In the data rows, zero lies at 4.5, halfway between 4 and 5.
The table, row by row:
[3 2 0 2 9 4 0 3 3 6 8 5 5 5 3 2 9 8 9 8 5 7 3 6 0 5 3 9 4 5 0 4]
[4 3 3 3 7 3 3 6 5 8 7 5 5 6 3 4 6 6 7 5 5 5 4 6 0 5 6 6 4 6 2 6]
[4 6 4 6 7 6 4 3 5 5 6 3 5 2 5 5 5 2 5 4 6 3 6 3 3 3 4 6 3 5 6 3]
[5 5 0 4 5 5 3 2 4 2 6 3 6 3 7 3 4 3 5 5 5 6 5 4 4 3 1 7 4 4 1 3]
[9 5 5 3 5 4 3 7 8 6 2 4 5 7 3 2 3 2 4 4 5 6 9 5 5 5 3 9 4 1 3 6]
[4 4 1 4 6 5 4 4 5 3 6 4 6 4 4 5 3 3 3 6 4 3 4 5 4 2 0 5 3 3 2 4]
[4 4 4 5 6 5 6 6 6 4 5 5 6 5 3 6 3 2 3 5 4 2 5 5 5 3 2 4 4 3 5 5]
[4 6 3 7 6 4 5 3 5 5 6 3 5 4 5 6 4 2 4 4 5 4 5 3 3 4 5 5 4 5 6 2]
[2 7 3 5 3 2 2 0 4 4 9 0 8 6 2 4 4 5 6 5 5 5 4 4 6 4 5 2 4 7 5 6]
[4 5 6 4 3 2 4 6 4 6 8 4 5 9 3 3 4 6 5 4 6 6 7 6 4 6 6 5 5 3 5 9]
[6 5 4 4 4 4 5 6 6 3 3 5 8 4 5 6 1 1 2 5 3 3 4 5 7 2 0 4 4 3 3 4]
[3 5 3 8 6 5 5 4 5 4 7 2 5 2 5 6 4 1 5 4 5 4 6 4 4 4 6 4 5 5 6 3]
[4 6 3 6 6 4 4 4 5 5 5 3 5 4 4 4 4 2 4 4 6 4 6 3 4 4 4 5 4 4 6 2]
[5 5 5 4 8 3 4 8 4 6 2 7 6 4 5 6 7 5 7 6 5 7 6 6 2 5 6 8 7 7 3 4]
[7 9 9 7 1 6 7 3 9 8 7 0 6 6 3 5 0 2 0 4 1 0 3 6 9 4 3 0 2 4 8 7]
[3 6 2 6 7 3 2 2 3 5 5 2 5 4 4 3 6 5 6 6 6 6 3 4 4 5 5 5 4 8 4 4]
[5 5 4 3 8 5 2 6 4 3 3 6 5 3 6 4 8 4 7 6 6 5 8 6 4 4 5 9 5 6 4 5]
[4 6 3 7 6 5 5 3 5 5 6 3 4 3 4 6 4 2 4 4 6 4 5 3 3 4 5 5 3 5 6 2]
[2 7 4 5 3 3 4 3 3 3 9 2 9 6 3 4 5 5 6 4 6 5 7 5 5 4 5 3 7 5 7 7]
[7 4 7 6 6 5 8 8 5 5 2 7 6 4 7 6 1 2 2 4 3 4 4 6 4 3 3 5 4 3 4 4]
[4 5 5 2 5 3 2 4 4 4 7 2 8 4 1 4 4 4 5 6 5 3 4 6 6 3 2 4 4 5 3 6]
[5 5 0 2 7 3 2 2 4 5 5 3 6 3 2 4 7 3 6 6 5 6 4 5 4 5 1 7 5 5 1 3]
[3 5 4 3 8 3 4 8 2 4 2 8 6 3 4 5 9 6 7 7 6 7 6 7 4 6 6 7 7 7 3 5]
[4 4 5 8 5 4 7 6 3 4 2 6 4 4 7 5 2 3 2 4 4 6 3 4 5 5 3 4 4 4 4 4]
[4 2 6 4 5 2 5 8 4 6 6 6 4 9 2 2 4 6 5 4 6 7 7 6 3 6 7 6 5 2 5 9]
[5 6 3 5 7 6 4 3 6 5 5 3 5 2 5 5 5 1 4 3 6 3 6 3 3 3 4 6 3 5 6 4]
[5 6 4 7 5 2 5 5 5 6 4 3 5 6 4 4 3 2 4 4 5 5 5 4 4 5 4 5 5 3 6 2]
[5 6 4 7 6 4 4 3 5 5 6 3 5 3 4 5 4 2 4 4 5 5 5 3 3 4 5 5 4 5 6 2]
[9 6 5 4 5 4 2 7 7 6 1 4 5 6 3 1 3 2 4 4 5 6 9 5 6 4 3 9 4 2 3 6]
[5 3 1 4 6 6 5 5 5 3 4 6 5 4 7 4 4 4 4 6 3 5 4 5 3 3 2 6 4 3 1 4]
[4 6 3 4 6 2 1 4 4 7 5 2 6 7 1 2 6 7 6 7 6 7 6 5 4 6 6 6 5 6 4 6]
[4 5 3 7 7 5 5 3 5 5 6 3 5 3 5 5 4 1 4 4 6 4 5 3 3 4 4 5 4 6 6 2]
[3 6 7 2 4 2 3 5 4 4 8 2 9 5 0 5 4 4 6 5 6 2 6 6 7 3 5 2 6 7 6 8]
[4 4 5 5 7 4 6 8 5 6 4 7 5 4 4 6 4 2 3 4 4 5 5 6 5 5 3 5 5 3 4 4]
[4 5 2 5 7 4 3 3 4 5 7 3 5 4 5 3 6 4 5 6 5 5 6 5 3 5 4 7 3 5 3 5]
[5 5 5 4 9 3 3 8 3 6 2 8 6 4 5 6 8 5 6 6 5 6 6 6 3 5 6 8 7 8 3 3]
[5 3 0 4 6 5 4 4 6 3 6 5 6 4 4 5 4 2 4 6 4 3 4 4 4 2 0 6 3 2 1 2]
[5 6 7 5 5 5 5 6 7 5 6 3 5 3 5 6 3 1 4 2 6 3 7 5 5 3 7 6 5 4 8 6]
[3 4 3 4 6 5 6 7 6 4 5 6 5 5 4 6 4 1 3 4 5 3 6 5 4 3 2 4 4 3 4 5]
[6 5 5 5 6 6 7 7 5 7 4 7 5 5 6 5 3 3 3 4 4 4 5 5 2 3 4 6 5 4 4 5]
[4 6 3 6 7 5 5 3 5 4 7 2 6 2 6 6 4 1 5 4 5 4 6 4 3 4 5 5 5 5 6 3]
[4 2 3 3 3 5 4 3 6 4 9 2 7 6 3 4 0 3 3 4 3 2 2 5 5 2 0 3 2 2 2 6]
[4 6 4 8 5 2 5 5 4 5 5 3 6 6 5 5 2 2 4 4 5 6 5 3 4 6 4 3 5 4 6 2]
[4 6 4 5 5 6 3 1 4 3 7 1 8 3 4 3 3 4 5 4 5 2 4 5 6 1 4 3 2 7 6 6]
[5 6 4 3 5 4 2 3 5 7 7 2 7 5 2 3 5 6 6 6 4 3 4 6 2 4 4 5 4 7 3 6]
[7 4 6 6 5 6 8 8 5 5 2 7 6 4 7 5 1 2 2 3 2 4 4 5 4 3 3 5 4 3 3 4]
[4 6 3 6 5 2 4 4 5 5 5 3 6 6 4 5 3 2 3 5 4 6 4 3 4 5 5 4 5 4 6 4]
[3 6 9 3 6 2 5 7 4 8 8 4 6 6 0 5 5 5 5 4 7 4 5 7 5 6 8 3 5 7 7 9]
[5 5 4 5 4 2 5 5 3 2 3 4 7 4 7 4 2 3 4 5 4 7 4 6 6 5 3 5 5 4 3 3]
[5 4 5 3 4 4 5 4 5 5 7 3 9 6 4 4 1 5 5 4 3 3 2 5 4 2 4 3 4 5 3 7]
[5 7 5 4 7 4 3 5 5 7 5 4 6 4 4 4 5 5 5 6 4 5 4 5 3 5 5 6 5 7 3 4]
[3 6 3 6 5 3 4 3 4 5 6 3 6 5 4 6 3 2 4 4 5 6 4 3 4 5 5 4 5 5 7 3]
[6 4 6 4 4 5 5 5 6 4 6 4 7 5 5 5 0 4 4 4 3 2 3 6 4 2 3 3 3 4 3 5]
[9 9 7 5 1 6 3 3 9 9 4 0 4 6 3 0 0 0 0 5 3 4 8 5 9 5 0 6 2 2 5 6]
[3 5 3 6 6 3 4 3 4 4 7 2 6 5 4 6 3 2 4 4 4 6 4 3 3 5 5 4 5 5 7 3]
[6 6 5 4 7 4 2 4 5 7 4 3 6 4 3 5 6 5 6 6 4 5 4 6 3 4 5 6 5 7 2 4]
[5 3 2 4 5 6 6 6 4 2 3 7 6 3 7 4 3 3 3 5 3 4 4 5 5 3 1 6 4 3 1 3]
[6 4 6 6 6 5 7 8 5 6 2 8 5 4 7 5 1 3 2 3 2 4 3 5 3 3 3 5 4 3 3 4]
[5 5 3 7 8 4 5 5 4 5 3 6 5 3 5 5 4 1 3 3 6 4 4 3 4 4 2 6 4 4 6 3]
[4 6 5 6 7 5 4 3 3 4 6 4 5 3 6 5 5 3 5 5 5 5 5 5 4 5 4 5 4 6 5 4]
[5 7 8 6 3 2 7 7 3 3 2 5 6 5 5 5 1 3 3 3 5 6 4 7 7 6 4 3 6 4 6 5]
[2 2 4 3 7 1 4 7 3 7 7 5 4 6 1 4 7 5 7 5 7 5 5 7 3 6 5 6 5 5 4 7]
[4 6 4 6 5 4 3 1 4 4 7 1 7 4 4 4 4 5 5 5 6 3 3 5 5 3 4 3 3 7 5 5]
[3 6 3 8 5 3 5 4 5 5 5 3 6 5 5 6 3 2 3 5 5 5 5 3 3 5 4 4 5 5 6 1]
[5 4 6 5 5 4 7 8 5 4 3 7 6 3 5 7 2 1 2 4 4 4 4 6 6 4 2 4 5 2 5 4]
[4 5 4 8 7 4 7 6 3 5 1 7 3 4 7 5 4 3 3 5 5 6 3 4 3 6 4 5 4 5 5 3]
[4 4 3 7 6 6 7 4 4 3 4 5 5 4 6 4 2 3 3 3 5 5 4 3 3 4 4 4 3 5 6 5]
[3 5 3 8 7 5 6 5 4 4 4 6 4 4 7 4 4 3 3 4 5 5 4 4 3 5 5 5 4 5 6 5]
[5 6 4 6 5 2 3 5 5 5 5 3 6 6 4 4 3 3 4 4 4 6 6 4 5 5 4 6 5 3 5 4]
[6 4 5 6 6 5 6 8 6 7 2 7 5 5 6 5 3 3 2 5 3 5 4 5 2 4 4 6 4 4 4 4]
[4 5 3 2 3 3 2 3 4 3 8 2 9 5 2 4 5 6 6 6 5 4 5 7 6 3 5 3 4 7 3 7]
[6 6 3 6 7 5 3 4 6 5 4 3 5 3 4 4 4 1 4 4 6 4 7 4 3 3 4 7 3 4 4 3]
[3 6 1 5 6 4 2 2 4 4 8 3 6 4 6 4 6 4 5 6 6 5 6 4 3 4 4 7 4 5 3 4]
[4 3 3 3 8 4 3 5 4 8 7 5 5 5 3 4 7 6 7 5 5 6 3 5 0 5 6 7 4 5 2 6]
[4 5 2 7 8 5 6 4 5 5 4 5 5 4 5 5 5 1 3 3 6 4 5 3 4 4 2 6 4 5 6 3]
[5 4 2 4 9 3 3 7 4 5 2 7 5 2 5 5 8 2 5 8 5 7 6 6 3 5 2 9 6 4 2 2]
[4 6 4 7 6 4 5 4 5 5 5 3 5 4 5 6 3 2 4 4 5 5 5 3 3 4 4 5 4 5 6 2]
[6 6 4 6 4 3 4 6 5 5 4 3 6 6 4 4 3 2 4 4 5 6 7 4 4 5 4 6 4 2 5 4]
[4 5 4 5 7 4 6 7 5 6 4 6 5 4 3 6 6 2 4 5 6 6 5 5 4 5 3 7 5 5 4 4]
[5 3 7 4 3 5 7 6 5 3 5 4 7 5 5 6 0 4 3 4 3 2 3 7 6 2 3 2 4 3 5 8]
[3 4 3 4 6 5 6 6 6 5 4 6 5 4 4 6 5 2 3 5 5 4 6 4 4 4 3 5 5 3 4 4]
[4 5 2 2 6 3 1 2 4 6 8 2 8 5 0 4 7 4 6 7 5 4 5 5 4 3 3 6 5 5 2 5]
[6 6 5 5 4 3 3 6 6 6 4 3 6 6 3 3 3 2 4 4 5 7 7 4 5 5 4 7 4 2 4 4]
[4 6 7 5 4 2 6 6 2 3 3 4 6 4 6 5 2 3 4 5 5 7 4 7 8 5 4 4 6 4 5 3]
[7 5 6 6 5 6 7 7 5 5 1 7 7 4 7 6 0 2 3 4 3 4 4 6 4 3 3 5 4 3 4 4]
[5 5 5 7 5 6 5 2 5 3 5 2 6 4 5 4 2 4 4 4 4 2 3 5 6 2 4 3 2 5 5 6]
[4 6 3 7 6 5 4 3 5 5 5 3 5 4 5 6 4 2 4 4 5 4 5 3 3 4 4 4 4 5 6 2]
[4 6 3 3 6 3 3 4 4 6 6 3 6 4 3 4 7 6 6 7 5 6 4 7 4 6 4 5 5 7 2 5]
[4 5 0 3 8 3 1 2 4 5 4 3 6 3 3 4 9 3 6 7 5 6 3 5 4 5 1 8 4 5 0 2]
[5 2 3 3 4 4 4 5 5 3 7 4 7 4 4 5 2 3 4 5 4 3 4 6 6 2 1 4 3 3 2 5]
[5 6 3 6 7 6 4 3 5 5 6 3 5 2 5 5 5 1 5 4 6 4 6 2 3 3 4 5 3 5 6 2]
[1 0 4 1 9 1 4 9 0 3 4 9 6 4 2 6 9 6 9 4 8 7 5 8 2 5 7 8 7 5 3 7]
[5 6 3 5 7 6 4 3 6 5 6 3 4 2 5 5 4 1 5 3 5 3 6 3 4 3 4 6 3 5 7 4]
Each row belongs to one hidden group. Groups can overlap: rows of different groups may look alike. Groups are numbered from 0 in the order they first appear among the rows asked about.
Some new rows, each followed by its group:
[3 6 3 5 3 3 2 1 3 5 9 0 9 6 2 3 5 6 6 5 6 4 4 4 6 4 5 2 4 7 6 7] ~ 0
[5 6 3 5 5 3 4 4 3 3 4 4 6 4 7 4 3 3 5 6 4 8 4 5 5 5 2 6 5 3 2 3] ~ 1
[5 6 4 7 5 2 5 5 5 5 4 3 5 6 4 5 3 2 3 4 5 5 5 3 4 5 4 5 5 3 6 3] ~ 2
[4 6 2 2 7 3 2 3 4 5 5 3 6 3 2 5 7 3 5 7 5 5 4 5 5 5 2 6 5 5 2 3] ~ 3
[6 5 2 5 9 6 3 5 5 7 3 6 2 3 4 2 9 4 5 5 7 6 7 5 2 5 5 9 3 6 5 5] ~ 0
[4 4 4 8 5 4 7 6 4 4 1 6 4 6 7 4 2 3 2 3 4 6 3 4 4 5 4 5 4 3 5 5] ~ 0
[4 5 1 2 5 3 0 2 5 6 8 2 7 5 1 3 7 4 7 7 5 4 5 6 4 4 2 6 5 5 2 5] ~ 4
[0 0 3 1 9 2 5 9 0 3 4 9 6 5 4 4 9 8 9 4 7 7 4 8 2 5 8 8 7 6 2 8] ~ 5
[5 5 4 8 6 3 7 6 4 4 2 7 4 6 6 4 2 3 2 4 4 6 4 4 4 6 4 5 4 3 5 4] ~ 0
[5 6 3 4 6 2 1 3 4 6 5 2 6 7 1 1 7 7 6 6 6 7 5 6 4 6 5 6 5 7 4 6] ~ 0
[4 4 0 1 5 5 0 0 3 2 9 1 9 4 4 2 7 7 7 8 4 5 5 6 4 1 1 6 4 6 0 4] ~ 5
[4 5 0 3 8 3 1 4 4 6 5 4 5 4 3 4 9 4 5 7 5 7 5 5 3 5 3 8 5 5 1 2] ~ 4
[4 5 7 5 8 3 5 9 4 6 2 8 5 4 3 6 7 2 4 6 6 5 6 6 4 7 4 7 6 6 6 4] ~ 4
[5 5 4 5 4 7 4 2 5 3 6 2 7 3 5 3 2 3 4 3 5 1 3 5 7 1 3 4 1 5 5 7] ~ 0
[4 3 0 1 8 4 0 1 4 6 8 3 6 5 2 2 9 5 8 8 5 6 4 4 1 4 1 9 4 4 0 3] ~ 4
[3 4 3 2 7 2 2 4 4 7 7 4 5 5 1 4 7 5 6 6 6 4 5 6 3 5 4 6 5 6 3 5] ~ 4
[4 4 3 8 7 6 6 4 4 5 4 5 4 3 6 5 4 3 3 4 5 5 4 4 3 4 5 5 4 5 6 4] ~ 0
[4 4 3 2 5 4 2 3 4 4 7 2 8 4 4 4 4 6 6 6 4 4 3 7 5 3 3 4 3 6 1 5] ~ 5
[5 6 4 5 6 2 5 5 2 3 3 5 6 4 7 4 3 3 4 6 4 7 4 6 5 6 2 5 6 4 3 2] ~ 1
[7 5 6 6 3 5 7 6 5 3 1 5 7 6 6 3 0 2 2 3 4 4 5 5 7 2 2 5 3 2 4 6] ~ 0
[7 6 2 4 4 7 4 1 7 6 7 0 5 4 5 1 3 2 2 4 4 4 6 4 5 2 1 6 2 1 3 5] ~ 1
[5 0 2 0 7 3 2 9 2 2 2 9 5 7 4 1 8 6 9 4 7 8 9 8 2 4 5 9 6 1 0 9] ~ 1
[5 5 1 5 5 3 4 4 3 3 4 4 6 4 8 4 4 3 4 6 4 8 4 5 5 5 1 7 5 3 1 1] ~ 1
[4 4 5 5 5 5 7 7 7 4 5 6 5 5 4 6 3 1 3 4 5 2 6 6 5 3 3 4 5 3 5 5] ~ 3
[4 6 5 6 6 4 5 5 5 4 7 2 6 2 6 7 3 1 4 4 5 3 6 4 3 4 6 4 5 5 8 4] ~ 6
[5 6 4 5 7 5 5 7 5 7 3 7 5 4 5 5 5 3 4 5 4 5 5 5 2 5 4 6 6 4 4 3] ~ 7
[5 5 7 3 5 3 4 5 5 5 5 3 7 4 2 6 2 4 4 5 4 1 3 7 7 4 3 3 4 5 5 7] ~ 3
[6 5 5 6 6 5 6 7 6 6 3 7 6 4 6 6 3 3 3 4 4 5 3 5 2 4 4 6 5 4 4 4] ~ 7
[9 5 5 4 5 5 2 7 7 6 2 4 5 6 3 2 3 2 4 4 5 6 9 5 6 4 3 9 4 2 3 5] ~ 2
[2 3 6 3 7 2 4 7 4 7 7 5 5 5 0 5 6 5 6 5 7 4 5 6 4 6 6 5 5 5 5 8] ~ 4
[3 6 3 7 5 3 4 3 4 5 6 3 6 4 4 6 3 2 4 4 5 5 4 3 3 4 5 4 5 5 6 4] ~ 2
[4 5 2 3 7 3 2 3 4 6 5 3 7 3 2 4 6 3 6 6 5 6 4 6 5 5 2 6 5 5 2 3] ~ 3
[3 5 6 5 5 4 7 8 6 6 4 6 4 4 2 7 4 2 2 4 5 3 6 5 6 5 5 3 5 4 7 6] ~ 3
[5 6 4 7 7 6 4 3 5 4 6 3 5 2 5 5 5 1 4 4 5 4 6 3 3 4 4 6 3 5 6 3] ~ 2
[4 0 4 0 6 3 3 9 2 2 2 9 5 7 4 1 8 7 9 4 7 8 9 8 3 4 6 9 6 2 1 9] ~ 1
[5 5 3 7 6 4 4 3 4 5 6 3 5 4 5 5 4 2 4 4 5 5 4 3 4 4 5 4 4 5 6 3] ~ 2
[3 6 4 7 7 4 5 3 5 4 7 2 5 3 6 6 4 2 5 5 6 4 6 3 3 4 5 4 5 5 7 2] ~ 6
[3 6 0 5 6 3 2 3 4 4 8 2 6 4 6 5 3 2 5 5 4 7 5 3 2 4 4 5 5 4 4 2] ~ 6
[9 6 5 3 5 5 3 7 7 6 2 4 5 6 3 1 3 2 4 4 5 6 9 5 5 4 3 9 4 2 3 6] ~ 2
[6 4 1 4 3 6 4 0 7 4 9 1 7 5 5 3 0 4 2 5 2 3 3 5 5 1 0 4 2 2 0 5] ~ 5
[8 9 6 6 2 6 4 1 9 8 7 0 6 5 3 4 0 0 0 6 1 0 4 4 8 3 0 2 1 3 5 4] ~ 4
[4 3 3 4 5 5 4 4 6 3 6 4 6 4 4 5 4 3 4 6 3 2 4 5 4 2 1 4 3 3 2 5] ~ 3
[5 6 5 3 4 4 2 4 5 6 8 2 9 5 3 4 3 5 6 5 5 2 5 5 5 2 4 4 5 7 3 6] ~ 7
[4 4 2 3 6 5 3 3 6 4 5 3 7 4 3 5 3 2 4 6 3 2 3 6 5 2 0 5 3 3 1 4] ~ 3
[3 5 3 8 7 5 6 4 4 5 5 5 4 4 6 5 4 3 3 3 5 5 4 3 3 4 5 4 3 5 6 5] ~ 0
[4 6 3 6 5 3 4 3 4 5 6 3 6 4 4 6 3 2 4 4 5 5 4 3 4 5 5 4 5 5 7 4] ~ 2
[3 6 3 6 5 2 4 4 4 5 6 3 6 4 4 6 2 3 4 4 5 5 4 3 3 5 5 4 5 5 7 4] ~ 2
[6 6 5 5 6 4 3 4 5 7 5 4 6 5 4 4 5 5 5 6 4 5 4 6 2 5 5 6 5 6 3 4] ~ 7
[5 6 4 4 8 4 3 6 5 8 4 5 5 4 4 4 5 4 5 6 4 6 5 6 2 5 5 7 5 6 3 3] ~ 7
[6 6 4 6 5 3 3 5 5 5 5 3 6 6 3 4 3 2 4 4 4 6 6 4 5 5 4 6 5 3 5 4] ~ 2
[4 4 2 4 7 5 4 5 4 5 5 6 5 4 5 3 7 4 4 6 4 6 5 5 2 5 4 7 4 4 2 4] ~ 5
[3 5 2 4 7 4 5 6 5 5 5 6 5 4 3 6 6 2 4 5 5 5 6 4 4 5 2 6 5 3 3 3] ~ 3
[5 5 4 5 4 7 4 2 5 3 5 2 7 2 5 3 2 3 4 3 5 2 4 5 6 0 3 4 2 5 5 6] ~ 0
[5 5 2 7 9 6 5 5 5 6 3 7 3 3 5 4 7 3 4 5 7 6 5 4 2 5 5 8 3 6 5 4] ~ 0
[4 2 1 4 6 5 6 5 5 4 5 7 5 4 6 5 3 4 3 5 3 4 5 5 3 4 2 5 3 3 2 5] ~ 5
[3 6 3 5 5 4 3 3 4 4 8 3 5 5 5 5 5 4 5 6 5 5 6 5 4 5 5 5 4 5 5 4] ~ 1
[7 4 6 5 4 5 6 6 6 5 5 5 7 5 6 5 0 3 3 4 3 2 3 5 5 1 3 3 3 3 3 5] ~ 7
[5 5 3 7 9 6 4 4 4 6 3 6 2 2 6 4 7 3 5 5 6 6 5 4 2 5 6 7 3 6 6 3] ~ 0
[7 4 6 6 7 6 7 8 6 7 2 7 3 4 7 5 2 2 2 4 3 5 3 5 2 5 3 6 4 3 3 3] ~ 7
[5 5 5 6 7 5 7 8 5 6 2 7 5 4 6 5 3 3 3 5 3 5 5 5 2 4 4 6 5 4 4 4] ~ 7
[5 2 4 4 5 6 6 6 4 3 4 7 6 4 7 5 4 4 3 5 3 4 5 6 4 3 3 5 4 3 2 5] ~ 5
[4 6 4 6 5 3 4 3 4 5 6 3 6 5 4 6 3 2 5 3 5 6 4 3 4 5 4 4 5 4 6 4] ~ 2
[5 7 3 4 6 3 1 5 5 7 4 3 5 8 1 1 7 6 6 7 6 7 7 6 4 7 5 9 5 5 3 7] ~ 0
[7 9 8 7 1 6 5 1 9 8 8 0 6 6 4 4 0 2 0 5 0 0 2 6 8 4 1 0 1 3 5 5] ~ 5
[6 5 4 5 4 7 4 2 5 2 6 2 8 3 5 3 3 3 4 3 5 2 4 5 6 0 3 4 1 5 4 6] ~ 0
[4 6 6 2 4 3 3 4 4 4 7 3 8 4 3 4 4 6 6 5 4 3 4 7 7 4 5 3 5 6 4 7] ~ 5
[4 5 6 5 6 4 6 7 4 6 4 6 4 4 4 5 6 4 4 4 5 5 6 7 5 6 6 4 6 5 6 6] ~ 5
[4 6 3 7 7 5 5 3 5 5 6 3 5 3 5 5 5 1 4 4 6 4 5 3 3 4 4 5 4 5 6 2] ~ 2
[4 5 7 7 6 3 6 5 3 4 3 5 4 4 6 5 2 3 3 5 4 6 3 6 4 7 4 4 5 4 5 4] ~ 1
[7 6 6 6 8 5 6 7 6 7 1 8 4 4 6 6 4 3 3 5 4 6 4 5 3 6 4 7 5 4 4 3] ~ 7
[5 6 5 3 4 4 2 3 5 5 8 2 9 5 3 5 3 5 6 5 4 3 5 5 4 2 4 4 5 7 4 6] ~ 7
[4 5 6 2 6 3 3 4 5 5 5 3 6 3 1 6 4 3 5 5 4 2 3 6 7 4 3 4 4 6 4 6] ~ 3
[7 4 5 6 3 6 6 3 8 8 8 1 6 7 4 4 0 3 0 3 1 1 1 5 4 2 1 1 1 2 3 6] ~ 7
[4 6 2 6 9 4 3 5 4 6 2 6 4 1 4 5 8 1 4 5 7 6 6 4 3 5 3 8 4 6 6 2] ~ 8
[5 4 7 4 3 4 6 4 6 4 8 2 8 6 2 5 0 3 2 3 4 1 3 6 7 2 2 1 3 3 5 8] ~ 4
[4 5 2 6 9 6 5 4 4 6 3 6 2 2 5 4 7 4 5 4 6 6 5 4 2 5 6 7 3 7 5 3] ~ 0
[1 6 5 5 2 2 4 4 3 3 9 2 8 7 3 5 5 4 6 4 7 5 7 4 5 3 6 2 7 6 8 7] ~ 1
[5 5 0 3 8 3 1 3 5 6 6 3 6 3 3 4 8 4 6 8 6 6 5 5 4 5 2 8 4 5 1 3] ~ 4
[4 4 4 4 6 4 6 7 5 5 5 7 5 5 4 6 4 2 3 4 5 4 6 5 4 4 3 5 5 4 4 5] ~ 4
[4 6 2 3 7 3 3 4 5 6 5 4 5 4 2 5 7 3 6 6 6 6 5 5 5 5 3 6 6 5 3 3] ~ 3
[4 5 2 7 9 6 4 5 5 6 3 6 2 3 5 4 7 4 5 4 6 6 4 3 2 5 6 7 3 7 5 4] ~ 0
[3 4 5 3 6 3 3 4 3 6 8 3 5 5 2 4 7 7 7 5 6 4 4 7 4 5 7 4 5 7 5 8] ~ 5
[7 8 4 4 4 3 4 5 4 3 2 3 7 5 5 3 3 2 3 5 4 7 6 6 8 5 1 6 6 2 3 3] ~ 1
[6 7 6 5 3 6 5 3 7 6 7 1 5 5 4 2 1 2 2 2 4 3 6 5 6 3 3 5 3 3 5 6] ~ 1
[3 4 6 3 3 3 5 4 5 4 8 2 8 6 1 4 2 3 5 4 4 2 3 6 6 3 2 2 3 4 4 7] ~ 4
[5 4 0 4 5 7 4 0 6 4 9 1 6 3 6 2 4 3 4 4 4 5 5 3 3 2 2 7 2 3 2 3] ~ 1
